One turn moves every row onto another: examples first, then more rows asked
K_612: -0.348; -0.977; -0.954; 2.653; -0.986; -1.151; -1.070; 0.546; 0.997; 1.281; -1.236; -1.595; 2.336; 0.683; 2.875; -0.870; -1.623; -1.593; -1.532; -1.292; -0.783; -0.939; -4.421; 2.986; -0.705; 1.092; 2.825; 1.492; 0.451; -1.775; -1.620; 0.375; -3.681; 0.423; -2.306; 0.258; 2.245; -0.168; 1.292; -4.211; -1.083; 1.076; -2.317; 2.614; -2.317; 0.593; -1.231; -0.353; 2.371; 1.077; -1.950; 1.373; -1.654; 1.386
K_416: -0.981; -0.525; 1.492; -1.875; 0.742; 3.914; -3.636; 0.806; 0.377; -1.366; -1.634; 0.932; -2.657; -0.092; 0.176; 1.817; -0.270; 0.774; 0.346; -2.382; 0.012; -1.095; 2.544; -2.105; 0.061; -2.173; 1.517; 3.549; -0.208; 0.105; 2.741; 1.327; 1.519; 2.363; 0.253; -1.749; 0.775; 0.727; -3.396; -1.003; 1.740; -1.503; 0.629; -0.922; 2.611; -0.450; -1.923; -4.178; -1.108; -1.557; -1.231; -2.928; -3.187; -1.043
K_371: -1.763; -0.452; -0.042; 0.780; 1.692; -1.682; 0.982; -2.315; -0.372; -1.648; -2.205; -0.717; 2.913; -0.051; 1.011; -1.159; -1.340; -1.156; 2.826; -2.068; -1.637; -0.748; -3.420; 4.503; -0.993; -0.197; 0.305; -1.568; -0.759; 1.033; -1.660; -2.182; -2.098; -2.186; 1.657; -0.842; 0.066; 1.166; 2.550; -1.532; -4.115; 3.021; 0.702; -0.170; -1.916; 0.726; -2.226; -0.326; 0.994; 1.297; 0.007; 1.332; -1.520; -3.365
K_941: -1.346; -4.290; -0.592; 1.395; -1.697; 0.911; -0.152; -0.616; 0.302; 0.731; 0.326; -0.713; 1.612; -0.502; 2.895; -0.668; -1.240; 0.427; 0.610; -0.764; -0.463; -0.982; -3.363; 4.489; -1.482; 2.884; 1.282; -1.181; 0.250; 1.335; -1.910; 0.856; -3.186; 0.221; -1.250; 1.294; 1.271; 1.359; 2.661; -2.795; -2.092; 1.270; -0.398; -0.513; -3.324; 1.435; -1.661; 1.320; 3.483; -1.719; -2.003; 1.387; -1.081; -0.496
K_659: 1.664; -1.006; -0.147; -2.455; 0.768; 0.271; 0.386; 2.246; -1.389; -1.528; 1.033; 0.081; -2.106; 0.582; -0.814; 0.811; 6.138; 0.620; -1.833; -0.403; -1.238; 1.751; 2.344; -1.077; 2.012; -0.459; -3.585; -1.135; 1.456; 3.261; 0.715; 0.151; -2.191; -1.600; 0.156; 0.596; -2.411; -0.867; 0.289; 3.081; 1.543; -0.907; -1.188; -2.462; 2.408; 0.583; 0.264; -0.009; -1.469; 2.835; 1.245; 0.179; 0.440; -1.641
K_460: -2.067; -1.440; 0.056; 1.115; 2.070; 1.142; 2.216; 0.085; 0.471; -0.906; 0.763; -0.155; 3.450; -0.614; 0.887; -0.354; -2.155; 0.421; 1.848; -0.845; -0.914; -1.143; -3.169; 5.132; -0.707; 2.182; -0.157; -0.642; -0.317; 2.430; -2.424; -0.212; -1.962; -2.065; 0.389; 1.186; 0.207; 0.791; 3.488; -2.061; -3.668; 1.673; -1.369; -0.257; -3.947; 2.325; -0.432; -0.813; 1.057; -0.458; -0.272; 2.618; 0.097; -1.231
K_426: 0.722; -1.489; -1.415; 2.659; -1.515; -1.755; -0.602; -0.564; 1.319; -0.422; -0.305; -1.595; 2.727; 0.563; 4.029; -1.161; -0.576; -2.125; -1.404; -1.350; -1.691; -0.110; -4.392; 3.543; -0.184; 1.226; 2.787; 0.633; -0.042; -1.209; -2.113; 0.219; -3.973; 0.462; -0.645; 0.319; 1.433; -0.172; 2.147; -3.489; -2.380; 1.883; -1.269; 1.205; -1.413; 1.169; -1.449; -0.747; 2.430; 0.485; -1.420; 1.887; -0.595; 0.390
K_37: -2.364; -0.050; 1.595; -1.263; 1.586; 1.743; -1.843; 1.779; 0.433; -0.219; 1.301; 2.340; -5.119; -0.401; -2.217; 1.075; -0.139; -0.867; -2.179; -0.713; 0.646; -1.716; -0.196; -1.516; 0.509; -4.775; 0.713; 1.332; -0.392; -0.843; 3.724; -0.243; 1.482; -0.357; -2.015; -1.659; 1.943; -0.335; -2.804; -0.115; 0.441; -0.799; 0.452; -0.240; 1.303; -0.471; -0.605; -3.481; -1.658; -1.157; 0.735; -1.746; 1.561; -1.511
K_522: 3.025; -0.912; 1.591; -0.732; 0.621; -1.646; -3.481; 0.317; 0.452; -0.737; -1.042; -0.316; -3.237; -1.196; -2.015; 4.119; 2.091; 0.363; -0.571; 3.140; -0.369; -0.140; -0.207; 1.085; -0.995; -0.139; 1.051; -0.880; -0.447; -2.465; -1.274; 2.358; 0.080; 0.522; 0.232; 1.121; -0.038; -2.745; -0.446; -0.329; 2.656; -0.471; 2.082; -3.798; 1.986; -1.260; -0.993; -1.310; -0.288; -0.951; 4.229; -1.865; 4.791; 0.264
K_813: -1.966; 1.082; 0.072; 1.100; 2.733; -0.994; 0.617; -2.498; -1.038; -1.278; -2.417; 0.435; 2.785; 0.437; 0.814; -1.120; -1.713; -1.126; 2.049; -2.685; -1.022; -0.405; -2.465; 4.737; -1.437; -0.857; -0.568; -0.735; -2.459; -0.338; -1.191; -1.270; -0.721; -2.058; 1.891; -1.333; -0.406; 0.655; 2.708; -2.874; -3.528; 2.863; -0.860; 0.761; -2.016; 0.338; -1.868; -0.416; 0.266; 2.086; 0.111; 0.999; -1.785; -2.623
K_344: 0.660; 0.230; 1.823; -5.132; 1.071; -2.474; -2.042; -1.148; 0.603; -1.257; -3.779; -2.417; -1.270; -2.033; -1.907; 3.264; -1.013; 1.828; 2.982; 1.356; -1.926; -2.054; 1.086; -1.452; -2.053; -1.169; 1.838; 2.042; 2.246; -0.334; -1.195; 2.149; -0.408; 0.215; -0.848; -0.065; 0.851; -2.625; -0.937; 2.783; 3.189; -1.969; 2.242; -0.750; 2.589; 1.001; -0.261; -1.216; 1.592; 0.443; 3.519; -0.715; -0.692; -0.561
K_56: 1.554; -2.458; 0.177; -3.078; -0.781; 0.617; -0.589; 1.690; 0.997; 0.706; 0.202; -1.975; -0.908; -1.557; -0.463; -0.375; 5.751; 0.061; -0.891; -1.326; -1.080; 2.381; 1.946; -2.034; 1.396; -0.400; 1.010; 1.006; 4.607; 2.624; -1.861; 0.267; -3.765; 0.451; -0.564; 1.289; -0.278; 0.838; 0.041; 2.094; 2.707; -1.775; -0.119; -1.923; 2.014; -1.862; -0.833; -0.459; -3.765; 1.722; 2.155; -1.497; -0.005; -0.295
K_431: -2.511; -3.981; 0.285; 1.584; -0.763; 1.986; -0.792; -0.803; -0.422; 1.615; -0.111; -0.290; 1.142; -0.829; 1.507; -0.358; -1.778; 0.315; -0.217; -0.751; -0.310; -1.050; -3.997; 3.793; -1.640; 2.697; 1.789; -0.088; -0.065; 0.353; -1.822; 1.116; -2.623; -0.675; -1.764; 1.067; 2.617; 1.936; 2.046; -3.174; -1.646; 1.368; -1.867; -1.005; -4.355; -0.026; -2.188; 1.228; 2.742; -0.545; -1.658; 0.534; -1.175; 0.256
K_805: -2.240; 0.234; 0.489; -1.785; 1.096; 3.072; -0.878; 3.779; 1.660; 0.409; -0.309; 2.041; -2.671; 0.134; -2.052; 2.292; -0.686; -0.052; -0.890; -1.160; 0.444; -2.402; 1.991; -1.827; -0.060; -3.950; 1.044; 3.108; -0.091; 0.919; 3.736; 1.924; 1.433; 2.030; -0.272; -0.847; 0.060; -1.772; -2.807; -0.696; 1.216; -2.477; -0.229; 0.401; 0.949; 0.156; -0.263; -3.559; -1.123; -1.827; -1.305; -1.666; -0.013; -0.682
K_886: 2.088; 1.034; 2.083; -3.417; 3.110; -1.337; -1.781; 0.039; -0.174; -3.009; -1.048; -2.053; -0.901; -1.151; -0.648; 2.778; -0.870; 2.813; 3.229; 1.333; 0.308; -0.646; 1.196; -1.583; -0.270; 1.019; -1.104; 1.121; 0.137; -1.911; -1.351; 1.423; 1.220; 0.482; -0.777; -0.517; 0.283; -2.070; 0.575; 1.633; 3.453; -2.494; 0.478; -0.316; 3.300; 3.321; 1.478; -1.586; 1.630; -0.103; 4.746; 0.908; -0.173; -0.127
K_224: 1.188; 1.532; 1.993; -0.393; 3.091; 3.519; -3.298; 1.105; 1.010; -1.098; 0.441; 0.633; -2.936; 0.064; 0.340; 1.350; -0.668; 1.732; -0.482; -1.814; 0.573; -0.098; 2.129; -1.418; 1.246; -1.876; 0.977; 2.814; 0.091; -1.444; 1.220; -0.067; 0.983; 0.588; -0.569; -1.547; 1.525; 1.096; -4.097; -1.665; 1.269; -0.438; -0.697; -0.896; 1.680; 0.811; 0.229; -6.489; -3.683; -0.659; 0.271; -1.692; -1.959; 0.439
K_267: 3.611; -0.978; 1.328; -1.002; 1.892; -0.574; -2.677; 0.582; -0.314; -0.677; -0.558; -0.704; -2.885; -0.247; -0.798; 3.465; 0.939; 3.191; 2.568; 2.319; 2.067; 0.396; 1.759; 0.414; -0.558; 1.098; -1.787; -2.307; -0.987; -2.691; -0.785; 1.813; 1.186; 1.071; 0.283; 0.355; -1.166; -1.663; -0.063; -0.466; 3.547; -1.791; 1.485; -2.416; 2.441; 1.701; 1.077; -0.224; 1.091; -1.801; 4.128; -0.941; 2.094; -0.369
K_661: -0.132; 0.770; -1.819; 1.817; 0.407; -3.059; -0.231; -1.141; 0.635; 1.519; -4.014; -1.165; 2.750; 1.605; 2.331; -1.495; -1.506; -0.919; 1.363; -2.812; -0.503; -0.891; -2.272; 4.166; -1.546; -1.804; 1.194; -0.645; -0.390; -1.607; -0.466; -0.870; -2.869; -0.023; 0.118; -1.084; -0.405; -0.516; 0.834; -3.921; -1.758; 1.934; -0.460; 3.387; -1.610; 0.903; -1.025; 0.437; 1.817; 1.915; -2.014; 0.340; -3.256; -1.162
K_688: 0.039; 0.025; 1.467; -0.555; 2.279; 2.204; -2.546; 0.956; 0.857; 1.741; 0.536; 1.544; -5.489; -0.111; -1.412; 0.650; -0.706; 2.751; 0.004; -1.179; 1.539; -0.728; 1.792; -0.420; 0.269; -4.093; 0.207; -0.658; 0.647; -1.613; 2.815; -0.817; 0.705; -0.648; -1.975; -1.313; 1.307; 1.431; -4.574; -1.217; 1.005; -0.086; 1.109; -0.832; 0.195; 0.635; 0.957; -4.289; -2.920; -1.245; 0.280; -2.622; -0.615; -0.544
K_499: 1.031; 0.350; -1.953; 2.171; 0.030; -3.331; 0.745; -0.782; 1.894; 1.176; -3.153; -1.536; 3.504; 1.103; 2.378; -1.043; -0.956; -0.586; 1.865; -1.983; -1.205; -0.579; -2.421; 4.485; -1.178; -1.298; 1.998; -1.370; 0.613; -0.432; -1.382; -0.950; -3.657; -0.166; 1.420; -0.191; -0.969; -0.098; 1.054; -3.126; -3.077; 2.403; 0.040; 1.769; -2.411; 1.517; -0.457; -0.644; 1.263; 1.376; -1.909; 1.057; -2.004; -1.119
K_238: 1.713; -2.320; 0.042; -2.798; -0.444; 0.900; 0.543; 2.753; -0.042; -0.435; 0.810; -0.612; -1.672; -0.516; -0.304; 0.775; 6.417; 1.186; -1.481; -0.525; -1.114; 1.856; 2.500; -0.913; 1.920; -0.122; -1.087; 0.039; 2.954; 3.264; -0.264; 1.045; -2.799; -0.573; 0.826; 1.664; -2.416; 0.002; 0.816; 2.154; 2.180; -2.197; -0.971; -3.039; 0.772; -0.571; -0.785; 0.014; -2.850; 1.624; 1.139; -2.344; 0.845; -0.432
K_311: 1.991; 0.310; 1.243; -2.916; 0.444; -2.737; -1.762; 0.891; 2.147; 0.804; -3.218; -1.476; -1.479; -1.668; -3.181; 4.596; 0.180; 0.913; 0.622; 3.033; -2.010; -2.084; 0.610; 0.391; -2.038; -1.940; 2.814; 1.618; 2.238; -0.620; -1.492; 3.297; -1.160; 0.408; -0.061; 1.826; -0.055; -3.985; -1.239; 0.822; 2.695; -1.463; 1.954; -2.198; 0.530; -0.734; 0.043; -2.224; -0.472; 0.162; 2.972; -1.522; 3.178; 0.975
K_232: -2.715; -1.133; 0.411; 1.273; 2.491; 2.233; 1.566; -0.531; -0.423; 0.607; -0.284; 0.816; 2.746; -0.612; -0.069; 0.059; -2.349; 1.176; 1.802; -1.159; -0.290; -0.816; -2.245; 4.969; -1.451; 1.580; -0.339; -0.525; -1.536; 1.445; -2.016; 0.630; -0.859; -2.221; 1.056; 0.943; 0.204; 1.325; 2.924; -2.988; -3.249; 1.618; -2.310; -1.284; -5.105; 0.804; -0.963; -0.136; 0.260; 0.174; -0.351; 1.233; -0.375; -0.906
K_442: 2.079; -0.794; -0.940; -2.648; 0.700; -0.101; -0.593; 1.371; 1.192; 1.311; 0.099; -2.380; -0.547; -0.520; -1.422; -0.417; 4.828; 0.053; -0.398; -1.431; -0.452; 2.474; 2.198; -2.430; 1.387; -1.372; -0.287; 0.481; 4.372; 2.447; -1.848; -0.394; -4.237; 0.654; -2.091; 0.543; 0.012; 0.032; -0.982; 2.782; 2.371; -0.676; 0.185; -0.279; 3.636; -0.707; 0.856; -1.201; -3.146; 2.614; 2.176; 1.769; -1.272; -0.869
K_812: 2.170; -0.540; -0.978; -2.571; 1.222; -0.289; -0.506; 1.175; -0.731; 0.337; 0.030; -1.031; -1.834; 0.511; -1.590; 0.063; 5.126; 0.681; -0.606; -1.002; -0.521; 1.926; 2.658; -1.865; 1.164; -1.560; -3.041; -1.522; 2.640; 2.844; -0.063; -0.578; -3.320; -0.576; -1.685; 0.150; -1.161; -0.487; -1.189; 3.635; 1.727; -0.162; 0.250; -1.039; 3.711; 0.687; 1.193; -0.227; -1.385; 3.090; 1.354; 2.299; -1.379; -2.134

K_813 goes to K_431
K_522 goes to K_344
K_238 goes to K_442
Where do these go?
K_426 goes to K_371
K_416 goes to K_688

